128 stands for zero in the data rows.
Here are some rows, each followed by its group. Rows of different groups can look alike.
tensor([121, 158, 147, 142, 152, 111, 200, 134, 132, 171, 173, 172]) ZM
tensor([ 98, 163, 141, 122, 155, 144, 182, 149, 126, 180, 158, 150]) ZM
tensor([119, 110, 137, 132, 121, 117, 148, 144, 106, 135, 129, 143]) ZM
tensor([167,  75, 129, 133,  99,  88,  62, 129, 105,  80,  72,  84]) NL
tensor([125, 108, 123,  88, 131, 139, 123,  76,  85,  86, 142,  45]) NH
tensor([108, 115, 129, 126, 124, 120, 124, 132, 123, 126, 123, 115]) NL
tensor([116, 119, 123,  85, 130, 129, 107,  81, 108,  98, 153,  38]) NH
tensor([124, 126, 114, 115, 111, 124, 150, 139, 124, 145,  97, 156]) NH
tensor([111, 140, 151, 123, 131, 102, 160, 140, 147, 137, 139, 170]) ZM
tensor([114,  97,  76, 103,  82, 172, 134, 152,  54, 160, 147,  85]) ZM
tensor([151,  86, 133, 130, 103, 107,  77, 113,  99,  91, 123, 102]) NL
tensor([134, 163, 131,  98, 137, 139, 158, 122, 121, 132, 131, 142]) NL
tensor([122, 113, 182, 213, 124,  30, 143, 107, 173, 140, 144, 202]) ZM
tensor([118, 130, 136, 132, 154, 104, 128, 108, 120, 113, 177,  82]) NH
tensor([121, 175, 127, 114, 141, 156, 188, 129, 127, 172, 131, 153]) NL
tensor([102, 127, 144, 122, 149, 122, 175, 138, 114, 146, 125, 142]) ZM
tensor([124, 108, 116, 115,  95, 160, 135, 147, 113, 146,  77, 172]) NH
tensor([123,  83, 112, 113,  85, 171, 152, 140,  96, 142,  71, 136]) NH
tensor([136, 137, 122, 155, 127, 164, 147, 201, 154, 153, 103, 222]) NH
tensor([117, 113, 121, 121, 123, 121,  89, 130, 116, 122, 121,  98]) NL
tensor([139,  99, 143, 131, 121, 108,  84, 119, 111,  93, 133, 100]) NL
tensor([116, 114, 124, 100, 133, 112, 123, 109, 117, 111, 149,  83]) NH
tensor([ 93,  85, 160, 226, 109,  32, 143, 128, 146, 152, 175, 200]) ZM
tensor([120, 156, 132, 121, 141, 143, 190, 125, 118, 149, 136, 138]) NL
tensor([134, 156, 133, 140, 142, 122, 152, 130, 171, 139, 117, 166]) NH
tensor([124,  96, 114,  98, 114, 114, 136, 148,  95, 146, 148, 111]) ZM
tensor([146,  92, 136, 122, 106, 105,  80, 130, 103, 102, 135, 103]) NL
tensor([131, 191, 147,  95, 163, 158, 148, 133, 169, 142, 129, 138]) ZM
tensor([125, 136, 137, 139, 139, 135, 137, 154, 160, 149,  98, 167]) NH
tensor([101, 141, 174, 173, 156,  70, 203, 135, 173, 177, 228, 194]) ZM
tensor([160,  43, 139, 134,  98,  70,  39, 117, 112,  72,  89,  89]) NL
tensor([128, 107, 137, 140, 102, 109,  78, 123,  90, 117, 128,  99]) NL
tensor([100,  36,  80, 177,  64,  95, 157, 140,  62, 134, 180, 109]) ZM
tensor([133, 100, 133, 113, 114, 103,  71, 125, 114,  99, 137, 100]) NL
tensor([153,  58,  82, 178,  84, 119,  78, 112,  87,  73,  95,  71]) ZM
tensor([107, 174, 128, 117, 138, 156, 178, 123, 124, 147, 139, 154]) NL
tensor([163, 111, 103,  97, 107, 164,  82, 126,  99, 106, 118,  83]) ZM
tensor([146,  76,  40,  68,  74, 204,  95, 146,  30, 150,  99,  36]) ZM
tensor([146,  88, 132, 130, 111, 117,  81, 106, 101,  97, 119, 101]) NL
tensor([176,  42, 133, 128, 109,  63,  30, 116, 120,  80,  72,  87]) NL
tensor([124, 143, 128, 140, 122, 143, 155, 161, 150, 160,  88, 169]) NH
tensor([131, 133,  69,  59, 110, 224, 162, 149,  78, 177, 147,  93]) ZM
tensor([130, 124, 128, 111, 102, 149, 132, 151, 116, 150,  72, 167]) NH
tensor([132, 122, 108, 101, 130, 168, 102, 140, 128, 112, 126,  86]) ZM
tensor([128, 101, 128, 124, 119, 116,  94, 126, 112, 123, 138, 102]) NL
tensor([129, 165, 131, 189, 195,  88, 153, 134, 226, 157, 196, 167]) NH
tensor([136,  79, 105, 183,  85, 109,  98, 110, 104,  99, 113,  99]) ZM
tensor([143,  35,  66, 181,  76, 106,  80,  84,  59,  57,  85,  78]) ZM
tensor([119, 124, 123, 101, 127, 146, 111,  99, 117, 124, 143,  89]) NH
tensor([113,  87, 102,  48,  79, 161,  91,  77,  41,  87,  64,  45]) NH
tensor([121, 150, 117, 105, 138, 162, 178, 123, 121, 141, 133, 146]) NL
tensor([100,  63,  57,  81,  59, 160, 167, 156,  42, 167, 168, 101]) ZM
tensor([121, 109, 119, 119, 115, 116,  93, 133, 119, 120, 138,  94]) NL
tensor([109, 191, 135, 126, 135, 147, 193, 114, 118, 190, 166, 160]) NL
tensor([124, 157, 140, 108, 142, 160, 176, 137, 119, 179, 140, 148]) NL
tensor([101, 185, 178, 130, 168, 131, 188, 154, 166, 189, 191, 172]) ZM
tensor([113, 176, 136, 120, 121, 143, 181, 118, 139, 184, 143, 153]) NL
tensor([117, 123,  87,  97, 134, 177, 137, 142,  96, 130, 139, 101]) ZM
tensor([127,  85, 123,  14,  83, 142,  92,  61,  63,  73,  74,  37]) NH
tensor([139, 151, 121, 152, 134, 133, 129, 165, 169, 140, 126, 177]) NH
tensor([139,  90, 128, 113, 110, 108,  80, 109, 111, 108, 113,  91]) NL
tensor([125,  96, 110, 114,  62, 193, 160, 190,  90, 144,  73, 173]) NH
tensor([113, 147, 124,  97, 154, 169, 118, 144, 146, 143, 103, 115]) ZM
tensor([121, 154, 134,  74, 159, 182, 164, 140, 145, 170, 134, 123]) ZM
tensor([120, 108, 126, 125, 125, 124, 104, 112, 105, 119, 114, 118]) NL
tensor([163,  73, 122, 122, 102,  97,  55, 124,  99,  90, 107, 103]) NL
tensor([121, 160, 126, 166, 176, 104, 154, 129, 191, 148, 163, 156]) NH
tensor([119,  81, 122,  65,  69, 155,  95,  85,  63,  85,  84,  63]) NH
tensor([108, 196, 123, 123, 135, 185, 201, 124, 116, 190, 155, 151]) NL
tensor([114, 134, 119, 100, 130, 173, 169, 171, 100, 163, 127, 127]) ZM
tensor([133, 109, 148, 130, 128, 128,  99, 123, 112,  92, 124, 102]) NL
tensor([117, 183, 142,  74, 173, 172, 127, 144, 150, 145, 119, 134]) ZM
tensor([ 98, 128,  96,  64, 124, 181, 183, 162,  88, 179, 146, 111]) ZM
tensor([185, 143, 101,  52, 126, 212,  80, 116,  93, 107,  91,  44]) ZM
tensor([117, 177, 123, 120, 137, 140, 184, 143, 130, 154, 145, 155]) NL
tensor([110, 134, 131, 118, 149, 146, 126, 128, 141, 122, 123, 129]) ZM
tensor([167, 152, 130, 159, 143, 120,  84,  70, 170,  87,  82, 143]) ZM
tensor([137, 156, 131, 189, 163, 120, 140, 176, 216, 151, 139, 203]) NH
tensor([132, 101, 122, 132, 120, 108, 107, 146, 105,  98, 131,  95]) NL
tensor([123, 241, 155,  29, 165, 205, 185, 168, 144, 221, 213, 162]) ZM
tensor([116, 102, 119, 110, 123, 135, 107, 121, 119, 105, 146,  89]) NH
tensor([129, 120, 130, 131, 138, 126, 124, 135, 118, 119, 130, 123]) NL
tensor([ 98, 214, 118, 126, 120, 171, 204, 134, 137, 188, 170, 162]) NL
tensor([142, 104, 127, 185,  97,  72,  70, 102, 135,  73, 106, 113]) ZM
tensor([151, 105, 135, 128, 110, 109,  71, 138, 106,  84, 107, 100]) NL
tensor([120, 145, 125,  97, 149, 118, 174, 141, 115, 139, 114, 135]) NL
tensor([174,  48, 139, 137, 117,  60,  24, 115, 104,  61,  69,  89]) NL
tensor([120, 132, 137, 102, 141, 136, 111, 106, 125, 105, 170,  91]) NH
tensor([118, 129, 136, 121, 125, 107, 112, 135, 138, 141, 136, 133]) NH
tensor([135, 148, 158, 146, 171, 101, 103,  64, 163, 108, 197,  78]) NH
tensor([ 43,  42,  50, 152,  37,  92, 166, 157,  23, 210, 220, 117]) ZM
tensor([126, 126, 132, 119, 127, 144, 122, 134, 117, 130, 126, 110]) NH
tensor([176, 177, 118, 100, 143, 162, 110,  94, 166,  99,  82, 101]) ZM
tensor([129,  88, 113,  73,  68, 180, 121, 127,  73,  93,  85,  89]) NH
tensor([129,  97, 121, 106,  97, 157, 125, 130,  96, 115, 104,  93]) NH
tensor([119, 112, 126, 118, 106, 136, 158, 156, 126, 141,  83, 162]) NH
tensor([132, 119, 136, 134, 103, 139, 140, 147, 106, 150,  93, 160]) NH
tensor([137, 124, 117, 157, 108, 155, 142, 197, 153, 138,  76, 211]) NH
tensor([121, 112, 129, 122, 116, 131,  96, 120, 120, 124, 128, 110]) NL
tensor([135, 124, 118, 133,  96, 149, 141, 185, 120, 155,  74, 204]) NH
tensor([150, 110, 130, 125, 127, 116,  87, 120, 113, 133, 135, 117]) NL
tensor([130, 107, 128, 122, 115, 132, 108, 135, 128, 107, 123, 114]) NL
tensor([117, 113, 115, 119, 101, 158, 151, 162, 108, 149,  98, 155]) NH
tensor([138, 121, 121, 103,  89, 162, 150, 206, 121, 147,  39, 189]) NH
tensor([137, 155, 131, 111, 145, 137, 175, 122, 126, 147, 132, 151]) NL
tensor([136, 105, 118, 113,  87, 159, 130, 206,  94, 166,  60, 198]) NH
tensor([217, 163, 146, 171, 196,  74,  44,  68, 224,  21,  27, 124]) ZM
tensor([154, 230, 147,  48, 184, 204, 127, 138, 159, 153,  95, 103]) ZM
tensor([118, 134, 118, 126, 128, 139, 151, 123, 129, 129, 127, 140]) NL
tensor([157, 128, 155, 216, 130,  43,  64,  60, 177,  64, 110, 141]) ZM
tensor([115, 147, 116, 118, 133, 118, 158, 137, 124, 131, 117, 144]) NL
tensor([153,  82, 130, 134,  97,  89,  40, 121, 115,  68,  92,  96]) NL
tensor([142,  61, 113, 247, 114,   0,  60,  92, 128,  18,  77, 117]) ZM
tensor([116, 146, 150, 116, 161, 123, 124,  88, 126, 100, 196,  66]) NH
tensor([135, 115, 121, 131, 127, 126, 102, 138, 120, 143, 141, 119]) NL
tensor([124, 135, 130, 124, 143, 122, 167, 132, 113, 164, 121, 146]) NL
tensor([203, 152, 136, 134, 136,  99,  29,  74, 170,   6,  29,  87]) ZM
tensor([119, 148, 140, 156, 145,  95, 146, 125, 147, 141, 120, 161]) ZM
tensor([124, 159, 135, 182, 156, 117, 164, 159, 216, 153, 151, 186]) NH
tensor([117,  38,  59, 110,  78, 145, 119, 146,  62, 125, 152,  75]) ZM
tensor([129,  87, 114,  99,  85, 165, 145, 152,  70, 133,  90, 133]) NH
tensor([111, 145, 122, 124, 139, 131, 152, 124, 132, 145, 120, 135]) NL
tensor([107, 203, 112, 120, 127, 169, 203, 129, 136, 178, 150, 155]) NL
tensor([131, 105, 125, 101, 139, 133, 109,  83, 111,  78, 149,  71]) NH
tensor([137, 121, 120, 135, 124, 119, 103, 145, 107, 104, 133, 107]) NL
tensor([125, 156, 130, 142, 153, 110, 123, 117, 174, 135, 147, 135]) NH
tensor([129, 104, 126, 125, 127, 127, 103, 140, 108, 113, 136, 112]) NL
tensor([128, 223, 183,  84, 194, 150, 158, 123, 208, 116, 138, 173]) ZM
tensor([134,  95, 129, 102, 109, 104,  77, 146, 103,  99, 150,  98]) NL
tensor([132,  99, 127, 117, 124, 104,  79, 132, 116, 126, 137, 109]) NL
tensor([141, 173, 144, 144, 171, 114, 134,  79, 194,  99,  93, 161]) ZM
tensor([134, 200, 171,  75, 179, 152, 158, 123, 168, 154, 124, 154]) ZM
tensor([182, 140, 122, 155, 126,  91,  56,  86, 152,  50,  68, 111]) ZM
tensor([112, 158, 125, 129, 130, 136, 154, 115, 119, 155, 120, 139]) NL
tensor([131, 118,  48,  19,  81, 228, 170, 180,  41, 182, 142,  92]) ZM
tensor([134, 149, 135, 157, 131, 117, 149, 151, 152, 140,  99, 171]) NH
tensor([138, 148, 136, 207, 175,  93, 154, 155, 223, 146, 184, 180]) NH
tensor([109,  94, 122, 111,  96, 156, 120, 133,  84, 118, 101, 106]) NH
tensor([126, 181, 165, 121, 160, 137, 182, 135, 145, 165, 136, 162]) ZM
tensor([139, 104, 142, 140, 114, 117,  94, 118, 120, 106, 126, 101]) NL
tensor([122, 141, 132, 117, 131, 132, 140, 137, 127, 134, 109, 141]) NL
tensor([127, 141, 148, 172, 122, 102, 104, 102, 152, 108, 111, 164]) ZM
tensor([126, 160, 167, 150, 160, 110, 127, 115, 176, 129, 124, 166]) ZM
tensor([103,  40,  70, 151,  70, 112, 131, 138,  68, 136, 150,  87]) ZM
tensor([129, 113, 119, 119, 126, 128, 112, 146, 113, 117, 127, 112]) NL
tensor([125,  63, 116, 200,  78,  35,  87,  94, 116,  62, 110, 126]) ZM
tensor([141, 180, 134, 224, 231,  78, 166, 114, 255, 194, 255, 161]) NH
tensor([144, 205, 146,  22, 159, 236, 184, 163, 143, 187, 148, 123]) ZM
tensor([123, 149, 141, 132, 173, 118, 122,  91, 127, 117, 176,  76]) NH
tensor([117, 184, 129, 127, 138, 152, 200, 113, 122, 170, 139, 145]) NL
tensor([144, 145, 145, 152, 110, 112,  84,  94, 142,  98, 101, 121]) ZM
tensor([117, 142, 120, 132, 152, 126, 126, 150, 134, 133, 125, 143]) NH
tensor([145, 204, 136,  62, 173, 214, 120, 127, 161, 142,  88, 111]) ZM
tensor([129, 121, 126, 128, 132, 127, 141, 140, 129, 139, 118, 148]) NH
tensor([153,  78, 137, 130, 107,  95,  37, 117, 113,  88,  92,  96]) NL
tensor([ 83,  79, 140, 171, 105,  79, 174, 132, 109, 171, 182, 158]) ZM
tensor([113, 117, 126, 109, 112, 132,  76, 147, 106, 107, 152, 105]) NL
tensor([139, 111, 121, 130,  72, 166, 151, 185, 105, 143,  45, 210]) NH
tensor([131, 125, 124, 117, 132, 123, 133, 134, 129, 137, 131, 128]) NL
tensor([168,  97, 126, 169, 113,  45,  59,  81, 167,  30,  63, 102]) ZM
tensor([116, 140, 128, 164, 127, 130, 138, 189, 148, 181, 109, 197]) NH
tensor([ 78,  99,  87, 105,  76, 163, 188, 163,  54, 203, 198, 124]) ZM
tensor([148, 123, 104, 143, 123, 163, 139, 219, 130, 166,  77, 246]) NH
tensor([152,  46,  93, 185,  84,  90,  54,  86,  99,  43,  84,  93]) ZM
tensor([117,  92, 155, 214,  96,  40, 109, 103, 152, 106, 154, 180]) ZM
tensor([115,  78, 111, 104,  75, 184, 140, 150,  66, 125,  78, 124]) NH
tensor([128,  77, 128,  99,  75, 192, 124, 159,  63, 117,  80, 119]) NH
tensor([138, 123, 131, 137, 125, 120, 148, 153, 144, 130,  99, 181]) NH
tensor([135, 129, 114, 135, 142, 125, 109, 132, 135, 102, 120, 119]) ZM
tensor([111,  93, 131,  56,  85, 130,  95,  58,  78,  64, 124,  20]) NH
tensor([ 95, 137, 145, 136, 136, 105, 197, 153, 147, 179, 186, 170]) ZM
tensor([123, 163, 138, 137, 166, 108, 123,  90, 156, 129, 169, 109]) NH
tensor([110, 132, 184, 216, 143,  56, 171, 119, 204, 154, 185, 217]) ZM
tensor([173, 163, 142, 138, 151,  97,  72,  67, 180,  63,  68, 114]) ZM
tensor([127, 140, 132, 122, 145, 134, 165, 125, 118, 132, 149, 137]) NL
tensor([128, 148, 127, 112, 138, 133, 158, 144, 115, 140, 140, 143]) NL
tensor([135, 118, 137, 128, 114, 133, 116, 115, 114, 129, 134, 116]) NL
tensor([113, 161, 141,  99, 152, 153, 212, 136, 146, 196, 161, 149]) ZM
tensor([130, 188, 151, 204, 217,  68, 148, 111, 249, 174, 245, 146]) NH
tensor([130, 128, 130, 186, 126,  99, 128, 108, 161, 109, 114, 170]) ZM
tensor([142, 132, 147, 185, 131, 106,  98, 107, 163,  92, 107, 150]) ZM
tensor([164, 119, 101, 111, 101, 147,  78, 122,  98,  38,  68,  73]) ZM
tensor([153,  71, 143, 134, 111,  87,  40, 104,  93,  73, 104,  95]) NL
tensor([119, 169, 123, 111, 129, 147, 180, 136, 121, 150, 136, 148]) NL
tensor([100, 193, 128, 110, 126, 161, 194, 137, 110, 198, 131, 163]) NL
tensor([138, 138, 122, 142, 114, 129, 151, 188, 135, 155, 101, 197]) NH
tensor([120, 134, 133, 118, 123, 116, 159, 114, 109, 141, 129, 133]) NL
tensor([135, 113, 124, 128, 108, 116,  87, 118, 118, 104, 128, 104]) NL
tensor([117, 184, 118,  49, 164, 208, 148, 134, 143, 162, 131, 113]) ZM
tensor([136, 111, 125, 122, 118, 112,  88, 133,  99,  98, 136, 101]) NL
tensor([147, 126, 112, 128, 116, 118,  80,  95, 119,  56, 105,  91]) ZM
tensor([127, 149, 142, 126, 161, 128, 132,  81, 145, 122, 181,  88]) NH
tensor([116,  83,  52,  64,  75, 192, 143, 164,  34, 172, 153,  79]) ZM
tensor([122, 136, 129, 121, 132, 142, 156, 136, 120, 143, 123, 141]) NL
tensor([121, 147, 119, 179, 158, 106, 143, 154, 192, 161, 150, 187]) NH
tensor([121, 126, 122, 141, 125, 120, 147, 164, 118, 135, 123, 128]) NL
tensor([123, 147, 122, 114, 141, 113, 161, 136, 139, 127, 131, 134]) NL
tensor([145, 218,  80,   0, 142, 255, 144, 138,  86, 175,  83,  75]) ZM
tensor([208, 172, 132,  93, 152, 144,  38,  88, 168,  27,  33,  74]) ZM
tensor([121, 115, 116, 137,  99, 154, 141, 157, 108, 133, 101, 125]) NH
tensor([109, 150, 132, 104, 125, 131, 168, 128, 128, 151, 120, 143]) NL
tensor([124, 190, 150,  95, 166, 145, 150, 129, 172, 152, 117, 137]) ZM
tensor([123, 166, 196, 195, 163,  61, 136,  92, 204, 112, 140, 197]) ZM
tensor([127,  46, 110, 241, 108,  23,  72, 109, 124,  56, 114, 112]) ZM
tensor([173, 101,  98, 132,  97, 136,  77, 102, 116,  40,  69,  75]) ZM
tensor([123,  57, 136, 200,  83,  64, 140, 123, 107, 118, 162, 151]) ZM
tensor([114, 141,  51,  36,  76, 247, 201, 167,  46, 210, 163, 101]) ZM
tensor([169,  48, 133, 128,  89,  76,  32, 118, 107,  57,  90,  87]) NL
tensor([145, 145, 136, 181, 146, 138, 138, 185, 171, 167, 120, 206]) NH
tensor([139, 169, 176, 156, 145, 107, 101,  79, 200,  92, 102, 170]) ZM
tensor([108, 125, 142,  89, 127, 117, 127,  92,  81, 103, 153,  46]) NH
tensor([145, 131, 131, 139, 105, 147, 137, 182, 156, 159,  87, 205]) NH
tensor([126, 166, 123, 110, 144, 147, 167, 141, 124, 152, 140, 144]) NL
tensor([113, 144, 122, 122, 140, 134, 173, 134, 111, 139, 129, 142]) NL
tensor([150, 183, 176, 156, 171,  95, 103,  72, 211,  87,  85, 153]) ZM
tensor([111,  97, 111, 119, 114, 144, 146, 138, 105, 140, 106, 131]) NH
tensor([132, 104, 122, 140, 121, 110, 107, 103, 111, 113, 123, 104]) NL
tensor([140, 159, 138, 160, 189, 105, 143,  98, 206, 134, 178, 147]) NH
tensor([129, 139, 130, 136, 146, 140, 120, 111, 150, 106,  95, 130]) ZM
tensor([129, 166, 209, 246, 170,  29, 105,  69, 212,  69, 112, 178]) ZM
tensor([100, 181, 124, 124, 139, 182, 185, 123, 121, 172, 157, 151]) NL
tensor([103, 106, 170, 203, 120,  53, 185, 145, 149, 160, 186, 199]) ZM
tensor([150,  56, 141, 143, 102, 105,  49, 118, 110,  72,  97,  96]) NL
tensor([105, 125, 118, 112, 142, 122, 105,  91, 127, 115, 159,  87]) NH
tensor([148, 103, 112, 129, 117, 128,  83, 132, 103,  90, 124,  89]) ZM
tensor([150,  99, 134, 130, 102, 113,  82, 142, 106, 101, 150,  99]) NL
tensor([125,  90, 147, 194,  98,  62, 117, 138, 113, 115, 133, 153]) ZM
tensor([138,  85, 131, 128, 109, 108,  80, 114, 112,  92, 113, 100]) NL
tensor([ 92,  96, 152, 208, 118,  65, 181, 129, 137, 178, 205, 190]) ZM
tensor([118, 156, 138, 151, 147, 121, 129, 172, 168, 139, 135, 177]) NH
tensor([133, 188, 141, 199, 220,  60, 148, 105, 255, 186, 255, 145]) NH
tensor([111, 176, 140,  80, 159, 176, 169, 119, 151, 160, 140, 144]) ZM
tensor([126, 198, 157,  84, 171, 171, 135, 109, 176, 136, 121, 147]) ZM
tensor([137,  50,  55,  94,  69, 183, 104, 135,  53, 129, 105,  62]) ZM
tensor([143, 161, 169, 171, 142, 110, 120,  85, 196,  89, 108, 162]) ZM
tensor([105, 130, 136, 130, 150, 127, 143, 144, 121, 133, 109, 133]) NL
tensor([140, 118,  82,  48, 125, 210, 125, 128,  84, 144, 139,  77]) ZM
tensor([119, 116, 128, 111, 128, 134, 121, 132, 106, 102, 144, 119]) NL
tensor([146,  81, 147, 120, 115, 113,  61, 111, 102, 100, 117, 100]) NL
tensor([166, 255, 179,  71, 204, 175,  98, 122, 221, 102,  70, 122]) ZM
Which group is second nearest to each row below, going by the distance to the centre of the group?
tensor([116,  92, 113, 123,  83, 177, 139, 158,  87, 150,  78, 148]) >> NL
tensor([121, 157, 146, 160, 187, 110, 139,  90, 183, 125, 198, 102]) >> NH
tensor([131,  86, 103,  99,  71, 195, 154, 169,  71, 159,  35, 171]) >> NL
Which group is second nearest to each row below, going by the average distance to the group's rows?
tensor([126, 115, 119, 105, 135, 126, 135, 131, 131, 125, 112, 115]) >> NH
tensor([116, 178, 128, 132, 136, 126, 205, 113, 128, 156, 129, 150]) >> NH
Which group is second nearest to each row below, going by the distance to the group's nearest row?
tensor([122, 131, 126, 110, 134, 133, 121, 105, 131, 103, 170,  77]) >> NL
tensor([123, 141, 119, 128, 141, 117, 138, 134, 111, 124, 125, 125]) >> NH
tensor([119, 137, 136, 129, 138, 110, 130, 101, 120, 118, 161,  96]) >> NL
tensor([142, 183, 135, 193, 214,  79, 151, 117, 236, 171, 232, 148]) >> ZM
tensor([120, 124, 126, 119, 145, 128, 145, 140, 121, 125, 126, 121]) >> NH
tensor([114, 204, 124,  26, 150, 248, 168, 161, 129, 194, 139, 117]) >> NL
tensor([111, 142, 134, 120, 157, 122, 105,  88, 142,  99, 173,  70]) >> NL
tensor([132,  93, 129, 131, 111, 121,  67, 134, 105, 107, 128, 103]) >> ZM
tensor([121, 144, 157, 165, 159, 135, 124, 136, 173, 101,  92, 151]) >> NH
tensor([135, 123, 120, 128, 125, 127, 113, 140, 119, 135, 124, 119]) >> NH
Which other group has its centre nearest to the centre of group NH?
ZM
Which group is nearest to each row below, going by the distance to the centre of the group?
tensor([124, 146, 128, 130, 170, 115, 119, 107, 151, 112, 166, 113]) >> ZM
tensor([146, 132, 121, 138, 104, 151, 156, 201, 123, 170,  84, 209]) >> NH
Which group is nearest to each row below, going by the distance to the group's nearest row?
tensor([120, 204, 176, 179, 211,  58, 110,  31, 221, 137, 255,  58]) >> NH
tensor([132, 108, 136, 133, 119, 106,  92, 134, 130, 107, 138, 105]) >> NL
Group NH spreads out most along one direction. Which other group's direction of most spread is closest to that one?
NL
